Each named move below is a turn or a mirror, shown by a few rows before and after it. Which moves, in which order, take the first row of each later pair to the second? The first pair is answered.
j639:
[ -4 -22 -19 -39   8   6 -29 -41  34] => [  6  20 -51   2   7  44  18 -13  19]
[-15  -5 -36  18  -3 -27  -8  16   3] => [-16  -9 -35  14  -2 -31 -13  12   4]
[26 -1 33 -8 -9  8 -2  3  0] => [28  7 25  0 -8 14  7  7 -3]
j712:
[-34 -30  12   2 -13 -33 -54   5   5] => [-17   3  24   1 -24  27  -2  62 -13]
[-12  27  -9  27  -8  -6  -2   1 -18] => [-14  20 -12  28  -7 -11  -7  -6 -16]
[-36 -25   2 -40 -13   7  -8  22  17] => [-38 -25   2 -38 -13   8  -4  26  16]
j547:
[  1  26 -48  35   0  -1   2  13   1] => [  6  10  -2 -25  -9  36  21  43  -4]
[-15   5 -24  25  -5  -9  -3   5  -1] => [-15  -3   4 -10 -14  15   9  27  -2]
[-11   4 -13  22   7 -29 -17 -11  12] => [-27   2 -19   9 -11   3   6  31   6]
j677:
[  6  -4  52 -26  13   4 -13 -30  14] => [  3  -7  24 -36  11  33  29 -21  14]
[ -3 -14   5 -10  47 -36 -22 -43  14] => [ 25   3  24 -13  56 -12   6 -38   7]
[ -2   0 -35   1  11  43  54  30  -6] => [-47 -25 -57  19  -4 -16  -8  21   9]
Then:
Each pair is two moves apart.
[  7  25 -53  68   1 -31  -5 -29   4] => [ 22  48  -8  39 -15  38  41  41 -14] | j639 then j712
[-11 -42  10 -27  -6 -20 -20 -26  23] => [-38 -32 -32 -14 -26   3   2  14  19] | j547 then j547
[-27  -5 -26   7 -11   4  -5  29  -1] => [-11  12  -4  27 -10  -4 -19  28  -6] | j677 then j639
[-6 18  8 16 -2 14 -1  0 11] => [-11   9   0   6  -4  21   8   5  11] | j547 then j677
[-13 -16   8 -32 -17   5   0  59  -5] => [ 25   0  46 -32   3   3   4  37 -11] | j547 then j712
[ -9  22  11  39  29 -25 -34  26   9] => [-10  15  30  20  25 -24 -41  29  12] | j712 then j639
[  3  -9 -23 -43 -40 -10  25  16 -10] => [ 14  -2 -35 -14 -22 -48   3 -27  -5] | j547 then j547
[ -50  -37 -114    1   -5   -3   25  -14   19] => [-58 -79 -60 -56 -10 -19 -16 -23  32] | j712 then j639
[ 22   1  11  -3  30   6  10 -26 -21] => [ -1 -23 -13 -19  23   5  11 -28 -16] | j677 then j639
[ -1  -2 -43  30 -18  14  21   0 -21] => [ 22 -19  35  -3  -4 -15 -26 -31 -14] | j639 then j677
[ 22 -11  10 -27  11  28  21 -14   2] => [ 34   9  -5   1  19  26  24 -20  -2] | j547 then j712
[  9  18 -41  28  21  18   7   3  -8] => [ -3 -26 -19 -17  26 -12 -32 -27   7] | j547 then j712
[-21  29 -28  19 -17  -1 -20  30  26] => [ -5  34  20  -1 -16   9 -25  41  21] | j677 then j547
[-37  10  17   9 -47  -1 -25  63  -3] => [-11   9  31  27 -18 -52 -63  -5   1] | j547 then j547
[ -3 -17 -36 -14  23 -21  -4 -32 -18] => [ -9 -29 -19 -46  11   8  13   4 -23] | j547 then j547
[ -8  37 -37  43 -15   8  52  48  -2] => [ 27  -6  84 -37   7 -28  -5  -6  10] | j639 then j677
[-10  -4  68 -28 -10   1 -53  32   5] => [-33 -21  -3 -47 -17  50  19  47   4] | j677 then j677
[-32 -14  -6 -13 -33  15 -25  34   6] => [ -8  -3  30   5 -15 -13 -53   5   3] | j677 then j547
[ 25  16  18  20  13 -14 -10 -32  -1] => [ -2  23 -23  42  -4  -1  -2   0  -4] | j547 then j677
[-33 -21 -10 -24 -24  11   2  30   5] => [-31  -6 -29  -5 -21  18  14  33   4] | j712 then j639
[-20   5  57  -8   4   1 -22  21 -11] => [  7   8  51  -2  29 -12  -9 -31  -8] | j677 then j547
[  6 -53  28 -61  -4 -11 -28 -27   8] => [ 17 -19 -31  17  15 -44 -30 -68   6] | j677 then j547
[ 16  47  84 -39  12  61  17  25  -6] => [-95 -24 -41 -29 -26  -1 -38  23  28] | j677 then j677
[  0   2 -32  24  14   5  13 -50  -9] => [ -6 -25   4 -13  12  -7 -16 -57  -3] | j712 then j639
[  7  12  37 -12  -6  13 -15  34   3] => [30 22 21 -3 13 26 20  9  1] | j547 then j677
[ -4  -9   1  -1   2 -24 -21 -20   9] => [-18  -9  -1 -20 -18   8   0  24   2] | j547 then j547
[-24  19   5   9 -24  16  -6  30 -26] => [-39  -3  -2  -1 -26  -3 -28  15 -17] | j712 then j547
[-25 -38 -18 -27 -14 -27 -26  -2   8] => [-14 -26   5 -43 -22   9  -5  35  -2] | j712 then j639
[  4 -30  -2 -65  15  44  40   7  11] => [  5  -6 -47 -18  19  44  61   1   7] | j712 then j639
[ -3  27   9  33  -9  56  45  46 -21] => [-64 -29 -48  42 -19 -12 -20   5   5] | j677 then j712
[-24  -4  -3  -3 -14   1 -19  20   6] => [-14  -5   5  -1  -4 -19 -29  -6  11] | j547 then j547
[ 56   8  32 -34  34  12  50 -28  14] => [ 52  34 -17  26  36  -4  51 -33  12] | j547 then j712
[-33  -9 -17  -9 -27  -7   1  -2   2] => [-18 -14  14 -32 -23   7   6  -1  -4] | j639 then j547
[ 17  27  46  52 -12  12   0  36 -31] => [-20 -34 -18  38  -1 -51 -31 -39  -1] | j677 then j712
[-29 -34  22 -39   2 -34 -43 -32  10] => [-14  -8  52 -54 -11  30   4  31  -6] | j712 then j639
[ 13  15  -2  38  16 -16   6 -15  -8] => [  6 -16  14   6  18 -26  -9 -31  -2] | j677 then j639
[-20  16  34  14 -39 -28 -27  19 -12] => [  1  30  41   5 -34   9  13  33 -18] | j712 then j677
[  3  -1 -27  15 -18  -8 -24   7   1] => [ -4 -14 -11 -13 -22  -2 -30  11   3] | j547 then j712
[-12  16   0  33 -18 -20 -27  20 -14] => [  9   8  42   7 -10 -21 -33   7 -16] | j677 then j639
[ 34  36  34  28   0   0 -10  17 -14] => [ 34  19  19  -8   2  36  34  18 -13] | j639 then j677
[-34  -3  -8  -5 -23   9 -29   3  -4] => [-22   2  13 -19 -22  23 -17  16  -8] | j547 then j712
[ 31  32  -3  41  18  -3   7  12 -14] => [ 21   9   0  33  26 -34 -25 -17  -5] | j712 then j639
[  1   4 -25 -26  13  -8  12 -12  12] => [-11   2 -28 -18   6 -21  -3  -5  17] | j712 then j677
[ -6 -10 -66  11  -7   6  40  -1  14] => [ -4   8 -53  48 -11 -30  -9   0  14] | j677 then j639
[-40 -44 -35 -27  13 -15  -3 -49  17] => [-35 -45  15 -67   1  19   8 -12  11] | j712 then j639
[-21   5 -47   9 -10  13  14  15  -3] => [-20  -2 -14 -21 -16  29  12  35  -6] | j639 then j712
[22 18 18  8  8 -3 -8 -1 -1] => [10 18  5  8 -1 13  2 24 -5] | j547 then j547
[-13   2  -4 -22 -17  14 -13  41 -16] => [-12  12 -33   7 -13   7  -4  34 -15] | j712 then j639
[ 29  34  52  13   4  -7 -21   0   4] => [  8  24  26  27  -1 -28 -43 -10  13] | j547 then j639
[-39 -25 -70 -50 -12  24  57  34  11] => [ 18   4 -26 -52  16  49  92  13  -1] | j547 then j639
[ -5  11  -6  37  -8 -21 -30 -17  -4] => [ -6  -4  30   3 -13 -19 -42 -11  -3] | j712 then j639
[ 14   4  -4 -31  23  24  24 -26 -29] => [  3  12 -37  -2  17  17  28 -22 -30] | j547 then j547
[  7  16   3  19   3   7  15  17 -12] => [  0   7 -10  28   6 -16  -1  -8  -6] | j712 then j639
[-28  -5  17  -9 -29   9 -21  70   8] => [15 44 17 30 -5 29 19 57 -6] | j547 then j639
[ 29  49  48   3   8  33  29  15 -21] => [ 40  21  36 -15  33  10  31 -46  -9] | j712 then j677
[  3 -32 -16 -36  -6  14  -1  -5   3] => [ -6 -32  -9 -29 -12  -3 -24  -3   4] | j712 then j677
[ 23  26  35  20   0  -5 -33  -6 -18] => [  5  27   0  41  -6 -11 -35   0 -16] | j547 then j712
[ -2 -14  37 -17   1 -23 -29  -2   6] => [ 17  11  34  12   9 -28 -27 -15   1] | j712 then j547
[ 8 18 20  1  3  2  5  0 -9] => [ -8  -5 -11  -4   6 -16   0 -20   1] | j677 then j712
[ 16  19 -52  71  -1  30   0  -4  16] => [  2 -47  40 -47 -15  38 -31   7  27] | j547 then j639
[ -1 -22  31 -51  12  73  39  11   4] => [-29 -66  11 -53  15   5 -23 -43  24] | j677 then j547
[31 30 28 29 26 14  6 -6 -9] => [  1  24 -16  56  14  -9  -9  -6  -4] | j639 then j547
[  5   9  32  15 -28   8 -16  17  -4] => [ 17  11  21  12 -16  29  18  10 -10] | j547 then j677
[  0  -4  40  -5  -5 -11  -4 -11  -6] => [ -2   1  14  16   0 -26  -5 -28  -4] | j639 then j712
[ 14  22  35 -11 -13   9 -22  20   8] => [ -2  22  -1  23 -11 -20 -37   2  13] | j712 then j547
[ 16 -10  49 -37  14   3   2 -13  -2] => [ 32  22   8  23  27  -8  14 -37  -7] | j547 then j677
[-11 -13  -2 -23 -22  13  32   6   4] => [-18 -26   0 -27 -20  -6  12  -7  12] | j639 then j712
[-19 -19  55 -26   1 -27 -60   7   9] => [-33  28 -39  37 -11  21  10  56  -7] | j639 then j677
[  5  49 -30  68   5   3  16  12  -5] => [ -7 -23  66 -49  -8   4 -24  14   8] | j547 then j639
[-16 -16 -11 -18 -25   1   4  29  19] => [-15  -7 -25  -5 -23   5  13  30  16] | j712 then j639
[ -4  -4 -18  -5  12 -19 -13 -50   7] => [ 26  29  14  -4   9  27  23 -13 -10] | j677 then j712
[-5  4 -1  2  1  9 -4 16 -6] => [ -7   6 -13  12   3   3  -7  10  -2] | j712 then j639
[-23 -20  13 -41   9  17  10  -6   9] => [  3  -5  23 -28  27   9  15 -32   7] | j639 then j547
[ 19  39  22  45   4  19  13  23 -26] => [ 41  28  31  32  26   9  15 -24 -19] | j712 then j677
[-11 -25   8 -41 -23  -3  11  -2  10] => [ 14   8  12 -17 -20  21  37  17  -4] | j547 then j712
[ -9 -23  29 -43  -5 -13 -22   0   9] => [ -5 -20  15 -54  -2  15  16   8   6] | j677 then j677
[ 23  -8 -13 -13  26 -31   8 -63  -2] => [ 47  23   2  -8  26  10  44 -31 -18] | j712 then j547
[ 12  25  72  10  29 -11 -34 -15  14] => [20 43 68 20 24 14 -8 10  6] | j712 then j639
[ -5 -18 -19 -27   1   0   8 -10  -2] => [  8 -10  -6 -27  10  -3   5 -23   0] | j712 then j547
[  3 -17  -9 -33  -5  16   5   1  16] => [  2   6 -27  -2 -11  23  13  18  11] | j677 then j639
[  0  24   7   8 -21  32  21  35  -5] => [ 24  14  44   2   4 -11 -16 -26   0] | j712 then j677
[ 10  -4 -18   0  19 -11   2 -36  21] => [ 19  -1  -4  -3  22  -3   8 -34  19] | j677 then j677
[ 10 -18  36 -22  -2  15 -31  25   6] => [  1 -38  14 -29   7   2 -32  -2  13] | j677 then j712
[24 34 10  7 -2 44 17 33 -7] => [ 15  -3  49 -35  -5  20 -26  16   5] | j639 then j712
[ 13 -34  36 -66 -13  22  -1 -14   9] => [ 56   3  33 -22  15  15  15 -46   0] | j639 then j547
[-15  -7   1  40   5 -19 -16 -14   4] => [  9   2  34  27  14  -4  -7 -18  -1] | j677 then j639
[ 31  17  80  -9 -16  -4 -15  22  -5] => [ 37  50  40  51 -10 -14  -6  18 -15] | j547 then j712
[ 14 -42 -37  -5  23   2  15 -63  10] => [-15 -56 -44 -16   6   6   9 -43  17] | j547 then j639
[  8  36  35   1 -10   3 -22  37 -11] => [ 30  37  37 -15   6  16   1  15 -11] | j712 then j677
[ -1 -40  22 -25   0 -25 -31 -34   8] => [ 38  -3  42   2  18 -11 -11 -39  -6] | j712 then j547
[  2 -26  -5   3  15 -51 -44 -60  19] => [ 15  27 -57  60  16 -13  15 -32   0] | j639 then j712
[ 18  -2  44  -9  11 -16 -34 -32   5] => [ -4  38 -22  51  -5  13   5  21  -6] | j547 then j712
[15 14 20  5 -4 16 19 22 -8] => [ 27   5  26   1  13  -6   5 -16  -2] | j712 then j677
[ 12  11 -13  -6  29  23  24 -46   0] => [ 15  11   4 -15  24  37  27 -33  -4] | j639 then j712
[ 25   8  -3   3  13 -30  -3 -34 -14] => [ 16   3 -34  -6  11 -11  26 -25 -16] | j677 then j677
[-14 -29 -26 -25   1   1  21 -27  16] => [-32 -18 -38  10 -12 -18  -7  -8  15] | j677 then j547
[-16 -31  15 -22 -27 -25 -52   9   7] => [ 36  30  32   6 -13  32  14  38 -16] | j677 then j639
[-12   6  41 -26 -32  26 -17  60 -12] => [-25  -8  23 -40 -34  26 -16  57  -7] | j677 then j639
[33 11  1  3 16 20 21 -4 -3] => [ 27   3  -7   9  21  -5   1 -31   2] | j547 then j712
[ 24  21  54 -10   7  36  -5  14   2] => [ 32   6  33 -25  21  38  17 -16   7] | j712 then j677
[-36 -10 -16   9 -31  -6 -23  24  -2] => [ -7 -11  41 -25 -23   8 -20  21  -9] | j547 then j677
[  5  16   4  18 -24 -35 -31  20  13] => [ -5  10   5   7 -30 -27 -29  32  13] | j547 then j712
[  8 -33  -5 -66  24  23  43 -32   4] => [ 30   9 -21 -20  28  41  71 -20  -9] | j547 then j712
[-20 -30  -8   1  -8  -6  -1  -2  11] => [  5 -26  26 -14   1   2   1  -9   4] | j712 then j547
[11  4 12  3  4  9 15 -1 -4] => [-11 -10 -11   6  -4 -11  -6  -4   4] | j677 then j677
[  5   0 -35  -7  13  37  50 -18  12] => [  5 -10   1 -39   7  43  39  -4  13] | j639 then j712
[-16  -8  30   4 -22  -8 -22 -15 -10] => [-18   1   2  28 -16 -14 -15 -24 -13] | j639 then j712
[  7  -9  36 -11  -9 -16 -18  -5   4] => [ 15  11  32  -3 -13  11   8  19  -4] | j712 then j639
[  5 -16  -3 -15   8   5  11 -34   6] => [  6 -12   9 -23   8  17  16 -21   4] | j712 then j639
[ 21  13   0   7 -10  -7 -21  11 -10] => [ 13   5 -26  -1 -13   9   5  17 -11] | j677 then j677
[  1 -41  49 -66 -12  14   7   9  13] => [ -6 -48  36 -70  -9  12   7   5  15] | j712 then j677
[-16 -11  -3  -4   1 -16 -11  -2  21] => [-15   1 -19  13   3  -9   3   4  17] | j639 then j712
[ 8  9 16 11  6  2 -6  5 -8] => [-12  -7 -19   8  -2   5   4  11  -2] | j677 then j677
[  8   9  10  24 -16  29  33  37  -5] => [ 12 -25  50 -27  -8  13   8  12   7] | j639 then j677
[ -7  29  -2  39 -18  -8 -11  17  -4] => [-14  12   5   0 -29  21   9  38  -5] | j547 then j677
[55 10 34 10 17 27 -3  7 -3] => [ 11 -52   4 -43   8  12 -15 -11  19] | j677 then j639
[-27 -41 -24 -55 -34   9  26  39   7] => [ 27  17 -33   3  -7  32  75  22 -12] | j547 then j639
[  8  44  -4  61   0  -3  -3 -13 -30] => [-12  31 -41  55  -4   6  14  -8 -27] | j677 then j677
[ 14  -1  25 -16 -25   2   0  13 -12] => [  6  13 -16  25 -24 -17  -3   4 -11] | j547 then j547
[  2  -7  14   7   0 -17 -19  -3 -20] => [  1   0   0   4  -3  12  11  20 -28] | j712 then j677
[ -8 -23 -41  19  -7 -19 -23  -9   2] => [  3 -39  15 -38  -7   1 -18   1  -2] | j547 then j547
[ 14  24  -5  33 -14  -6 -17  14  12] => [ 13  22  15  19 -17   6 -11  30   8] | j639 then j712
[-43  -7  26  -9 -15 -20 -49  36  -3] => [-33  31   7  28 -16   4 -18  58 -18] | j639 then j677
[-23  28   8  29  -7  -1 -14  50 -14] => [-13  12  23 -18  -1  33  18  50 -18] | j547 then j677
[  8  31   4 -22  -7  21   2  20   9] => [ 10  20   1 -10   2 -15 -31 -18  18] | j639 then j547
[-27 -22 -10 -34 -27  44  25  15   7] => [-38 -17   0 -18 -39  30  -3  37   6] | j677 then j712
[23 20 -9 17 11 12 23 -7 -7] => [ -5 -20 -17  -6   4 -20 -13 -27   9] | j677 then j639
[ -3  -2 -24   2 -19   1  -4  38  10] => [ 10 -13  10 -34 -11   9  -2  24  10] | j547 then j677
[ 27  18  59 -12   1   0 -25  17 -22] => [ 44   6  36 -21  27  -1   1 -34 -18] | j677 then j547
[-27 -39   4 -37 -11  -6 -19   9  11] => [ 7 23  2 10 -7 34 25 40 -9] | j677 then j639
[ -3   6  43 -12  12  -9 -19 -20 -23] => [-34  19 -10  11 -10  15   3  25 -26] | j547 then j547
[  7  25  12  16  10 -16 -10   0 -11] => [  3   8  -4   6  17 -23  -7 -23  -3] | j677 then j712
[ -8 -29 -10 -40  -2   6   4  -4  -3] => [ -2   8 -27   3  -2  21  26  18 -15] | j677 then j639
[  7 -13  16 -14   6 -16 -29 -22   9] => [ 18  12 -15  19  15  -9  -6 -29   7] | j677 then j547
[  7  13  -1  18  -7 -23 -35 -25  -2] => [  1  24 -10  10 -24  26   7  31 -11] | j639 then j547
[-10   7 -12  -5 -11  29  25  24   0] => [-13   5  19  10 -13 -16 -35   8   5] | j677 then j677
[ 15  18 -22  35   8  -1  13 -15  -8] => [ 19  19  11   8  -1  26  25  16 -12] | j639 then j712
[-12 -18 -31   1  -7   0   5 -25   2] => [-13 -31  -5 -23 -10   2  -4 -22   9] | j712 then j639
[ 17 -29  25 -39  32  -6  -8 -41  -1] => [ 10  25 -34  29  17  29  39  15 -17] | j547 then j712
[  7 -35  39 -59   0 -17  -9 -25  10] => [ 16  33 -13  18 -11  33  51  37 -15] | j547 then j712
[-47 -41 -31  -1   1 -26   7  29   3] => [ 23   4  64   1  25  -8  10  22 -15] | j677 then j677
[ 12 -34 -11 -48 -31  -5 -12   9  -2] => [ 32 -19  18 -48 -24  -4 -13   6  -8] | j677 then j677
[-19  -9  36 -25  -2  12 -16  28   7] => [-28 -16  16 -28  -2  19  -4  31   7] | j677 then j677
[ 14  47  46  50 -17 -14 -31  44 -17] => [ 46  54  50  26   1  24  25  27 -25] | j712 then j677
[ -2   1 -28 -19 -14  47  49  16 -22] => [ 27   3 -22  13  22 -18   6 -67 -14] | j547 then j547
[ 23  13  32 -25   8  38  32  10  -3] => [-11 -22  -2 -48  -1  28  30   0   6] | j639 then j677
[ 15   2 -21  11  11 -14 -34  12   0] => [ 30  12 -19   4  19  17   6  17  -6] | j677 then j677
[-10 -40 -20 -35   0  34  14  10 -11] => [-15 -12 -47  15  -5  29  15  29 -16] | j677 then j639
[ 9  6  3 -4 -4  9 12 24 -4] => [ -9  -2  -5   3 -10 -15 -16  19  -1] | j677 then j677
[ 32  50  91  15  -6  16   5   3 -37] => [ 15  55  37  75   0 -31 -23 -28 -28] | j639 then j547
[ 38  36   5  32  32 -14  39 -11 -18] => [ 10 -23  42 -34  22 -49 -17 -24   2] | j547 then j639
[-23 -22 -23 -43 -12  42  36  31   0] => [ 25 -16  39 -55  15  32  28  -9  -4] | j547 then j712
[-10 -13  48 -28 -26   0 -25  16  -3] => [-28   8 -22  38 -31 -22 -26  17  -1] | j547 then j547
[ 10   0  15   1  21 -18  -6 -12   2] => [  4   9 -17  14  18  -3  20   2  -4] | j639 then j677
[ 15   1   3 -33  13  32  17 -12  -5] => [ 17  12 -22  -9  15  26  23 -17  -4] | j712 then j639
[ 24  24   1  -6  12  13   6  20 -17] => [ 30  13   3 -12  27  -3  -2 -13  -9] | j712 then j677
[-16  12  36 -20 -24   2 -12  35  -7] => [-21  -6  19 -10 -16 -31 -38  -1   6] | j639 then j712
